0: [100. 102. 119. 60. 98. 165. 65. 160. 118. 129. 101. 152. 140. 145. 190. 113.]
1: [103. 145. 60. 177. 111. 95. 69. 183. 184. 110. 169. 154. 162. 185. 200. 213.]
2: [166. 213. 119. 92. 118. 49. 109. 120. 125. 113. 132. 123. 102. 86. 0. 114.]
3: [122. 197. 111. 120. 142. 174. 111. 153. 100. 113. 83. 139. 129. 160. 138. 153.]
4: [87. 104. 116. 119. 128. 124. 125. 143. 78. 157. 130. 123. 158. 134. 164. 91.]
5: [183. 106. 127. 61. 89. 100. 172. 27. 103. 144. 112. 64. 90. 164. 129. 198.]
6: [139. 162. 146. 102. 97. 129. 148. 112. 162. 85. 149. 127. 93. 95. 141. 116.]
7: [113. 100. 174. 76. 92. 93. 184. 108. 21. 140. 132. 176. 108. 94. 96. 53.]
8: [93. 105. 153. 159. 183. 184. 140. 141. 86. 117. 92. 143. 125. 183. 169. 71.]
9: [239. 76. 166. 20. 155. 163. 131. 0. 78. 106. 125. 149. 27. 109. 42. 127.]
10: [188. 193. 147. 84. 157. 187. 182. 71. 121. 103. 152. 117. 98. 148. 114. 166.]
11: [154. 122. 150. 184. 206. 183. 124. 195. 122. 96. 114. 117. 100. 103. 64. 152.]
12: [145. 36. 159. 144. 236. 213. 87. 255. 132. 82. 92. 101. 54. 65. 30. 127.]
13: [121. 154. 147. 179. 182. 140. 154. 143. 76. 152. 77. 149. 134. 153. 104. 82.]
14: [144. 115. 113. 147. 151. 141. 97. 105. 135. 164. 106. 84. 154. 150. 113. 159.]
15: [150. 135. 110. 86. 136. 98. 115. 34. 120. 92. 135. 120. 102. 170. 157. 117.]
16: [110. 87. 136. 102. 70. 128. 119. 112. 72. 171. 106. 64. 137. 134. 137. 165.]
17: [113. 115. 129. 113. 139. 122. 112. 139. 95. 141. 130. 118. 114. 80. 92. 123.]
18: [165. 158. 115. 128. 127. 112. 117. 129. 178. 75. 127. 185. 74. 148. 95. 155.]
19: [153. 90. 56. 111. 124. 96. 89. 123. 138. 118. 155. 137. 157. 98. 156. 178.]
20: [116. 78. 142. 146. 141. 100. 134. 140. 158. 143. 154. 99. 121. 107. 95. 84.]
21: [141. 113. 177. 107. 145. 106. 167. 122. 123. 170. 108. 194. 121. 124. 138. 108.]
22: [127. 183. 86. 178. 101. 78. 56. 202. 188. 72. 138. 156. 127. 126. 74. 151.]
23: [181. 87. 152. 105. 157. 140. 108. 190. 168. 54. 102. 97. 34. 68. 58. 150.]
24: [117. 71. 158. 145. 78. 87. 79. 176. 174. 143. 151. 84. 134. 126. 83. 172.]
25: [113. 128. 193. 171. 112. 127. 171. 174. 122. 145. 142. 130. 110. 98. 78. 112.]
26: [56. 33. 177. 200. 147. 255. 125. 235. 121. 138. 117. 97. 176. 145. 239. 86.]
27: [135. 143. 117. 147. 161. 140. 85. 103. 107. 165. 119. 123. 177. 98. 114. 128.]

[151. 107. 149. 83. 130. 148. 146. 94. 156. 116. 143. 144. 96. 120. 165. 137.] 6
[231. 57. 172. 21. 131. 89. 117. 0. 101. 125. 109. 166. 15. 83. 0. 25.] 9
[116. 124. 152. 173. 172. 134. 143. 127. 80. 154. 85. 138. 146. 164. 109. 84.] 13
[148. 100. 123. 143. 118. 124. 94. 114. 151. 130. 113. 135. 132. 128. 74. 40.] 20
[180. 119. 112. 121. 138. 137. 118. 93. 78. 100. 143. 109. 76. 100. 56. 195.] 17
[122. 137. 114. 145. 163. 133. 100. 95. 128. 165. 151. 107. 183. 101. 132. 133.] 27
[96. 97. 98. 135. 134. 130. 132. 176. 78. 149. 139. 121. 152. 110. 137. 100.] 4
[111. 93. 165. 142. 111. 132. 184. 199. 90. 142. 92. 130. 53. 102. 98. 99.] 25
[145. 80. 62. 132. 134. 94. 95. 124. 122. 121. 157. 140. 147. 105. 149. 158.] 19
[148. 131. 171. 111. 135. 103. 196. 143. 113. 174. 121. 183. 100. 112. 127. 115.] 21
[128. 144. 163. 139. 153. 187. 112. 134. 128. 128. 114. 153. 130. 177. 137. 152.] 3
[68. 133. 52. 220. 154. 96. 103. 235. 194. 126. 157. 184. 209. 109. 198. 123.] 1
[117. 134. 138. 117. 156. 148. 138. 197. 151. 160. 120. 191. 146. 119. 111. 82.] 21
[148. 141. 98. 97. 159. 68. 130. 27. 162. 157. 154. 147. 149. 172. 190. 163.] 15
[140. 96. 190. 151. 152. 157. 116. 60. 128. 132. 161. 58. 109. 165. 145. 243.] 14
[42. 38. 174. 200. 160. 255. 101. 247. 131. 140. 109. 102. 190. 142. 230. 78.] 26
[136. 116. 191. 163. 103. 104. 169. 163. 135. 155. 137. 115. 108. 85. 70. 123.] 25
[31. 123. 129. 180. 200. 160. 106. 197. 120. 101. 143. 152. 136. 216. 222. 135.] 8
[60. 136. 67. 208. 145. 109. 123. 255. 153. 129. 142. 185. 192. 116. 203. 129.] 1
[153. 163. 77. 155. 168. 119. 108. 113. 171. 196. 120. 61. 209. 182. 150. 205.] 14
[86. 108. 162. 166. 161. 162. 147. 131. 88. 106. 90. 156. 121. 180. 172. 88.] 8
[143. 149. 115. 128. 82. 89. 130. 156. 122. 151. 116. 144. 164. 34. 54. 95.] 17
[148. 172. 132. 96. 173. 84. 118. 204. 64. 131. 94. 109. 121. 64. 42. 154.] 17
[131. 104. 133. 104. 173. 126. 94. 156. 80. 159. 117. 109. 137. 96. 84. 121.] 17
[118. 151. 158. 119. 99. 110. 134. 47. 174. 110. 190. 119. 134. 116. 145. 125.] 6
[106. 86. 162. 159. 118. 150. 202. 228. 84. 143. 104. 133. 43. 104. 107. 69.] 25
[255. 183. 168. 0. 38. 106. 205. 0. 71. 141. 92. 11. 50. 136. 0. 211.] 5
[127. 176. 145. 141. 126. 62. 149. 77. 133. 109. 180. 101. 126. 95. 114. 153.] 6
[172. 157. 124. 156. 160. 149. 150. 117. 85. 132. 132. 67. 138. 152. 70. 200.] 14
[127. 213. 104. 129. 75. 115. 139. 115. 154. 104. 146. 163. 155. 72. 139. 122.] 6
[104. 114. 70. 107. 136. 126. 132. 131. 104. 150. 86. 196. 118. 152. 173. 78.] 4
[119. 206. 95. 112. 150. 170. 99. 136. 105. 123. 78. 151. 145. 163. 146. 135.] 3
[63. 113. 114. 138. 120. 142. 131. 185. 107. 133. 103. 128. 162. 117. 203. 94.] 4
[152. 146. 113. 110. 118. 142. 138. 134. 169. 101. 130. 121. 134. 87. 133. 133.] 6
[121. 128. 116. 97. 149. 146. 148. 182. 149. 128. 155. 114. 87. 196. 139. 193.] 3
[104. 169. 82. 196. 118. 96. 44. 250. 192. 75. 140. 143. 134. 129. 90. 167.] 22
[193. 120. 106. 44. 80. 87. 187. 15. 97. 160. 127. 71. 97. 159. 136. 187.] 5
[125. 88. 151. 155. 149. 74. 151. 148. 144. 131. 147. 74. 107. 129. 88. 156.] 20
[131. 85. 132. 156. 133. 169. 148. 202. 124. 96. 136. 91. 100. 92. 131. 193.] 11
[114. 93. 138. 149. 90. 102. 82. 184. 164. 152. 153. 73. 150. 123. 99. 166.] 24
[133. 201. 109. 156. 73. 126. 150. 146. 143. 93. 128. 172. 146. 66. 133. 139.] 6
[166. 164. 79. 84. 163. 86. 127. 41. 143. 163. 146. 146. 151. 189. 199. 178.] 15
[109. 72. 167. 149. 93. 133. 178. 204. 94. 126. 99. 129. 51. 100. 96. 107.] 25
[130. 124. 203. 110. 58. 47. 255. 162. 96. 171. 124. 53. 47. 71. 106. 160.] 25
[243. 89. 175. 46. 144. 84. 115. 0. 105. 110. 113. 168. 11. 92. 0. 49.] 9
[69. 127. 118. 122. 109. 118. 147. 148. 100. 159. 105. 113. 151. 121. 180. 88.] 4
[213. 146. 97. 127. 139. 61. 80. 61. 178. 68. 169. 171. 65. 113. 28. 178.] 18
[58. 108. 29. 153. 164. 132. 114. 148. 152. 120. 193. 162. 183. 108. 209. 57.] 4
[136. 203. 82. 158. 99. 86. 51. 207. 184. 82. 146. 161. 130. 119. 61. 141.] 22
[130. 160. 166. 133. 119. 61. 160. 69. 127. 114. 175. 83. 126. 97. 112. 168.] 6
[51. 122. 138. 180. 140. 166. 139. 194. 174. 122. 131. 67. 187. 172. 243. 140.] 26
[86. 140. 108. 122. 99. 176. 138. 183. 94. 169. 162. 88. 189. 102. 192. 164.] 4
[40. 30. 170. 203. 182. 255. 104. 255. 132. 160. 105. 92. 210. 156. 237. 77.] 26
[118. 118. 197. 156. 103. 122. 177. 168. 134. 154. 137. 121. 108. 96. 89. 112.] 25
[98. 140. 69. 183. 104. 85. 72. 185. 187. 105. 172. 151. 164. 184. 207. 245.] 1
[152. 161. 110. 129. 114. 163. 121. 152. 88. 112. 94. 134. 123. 124. 95. 163.] 3
[101. 213. 86. 112. 87. 65. 148. 92. 106. 146. 148. 159. 181. 133. 168. 116.] 4
[112. 149. 154. 107. 79. 141. 143. 114. 156. 102. 130. 172. 108. 146. 163. 137.] 6
[161. 123. 112. 137. 140. 126. 135. 122. 87. 110. 144. 106. 81. 81. 60. 187.] 17
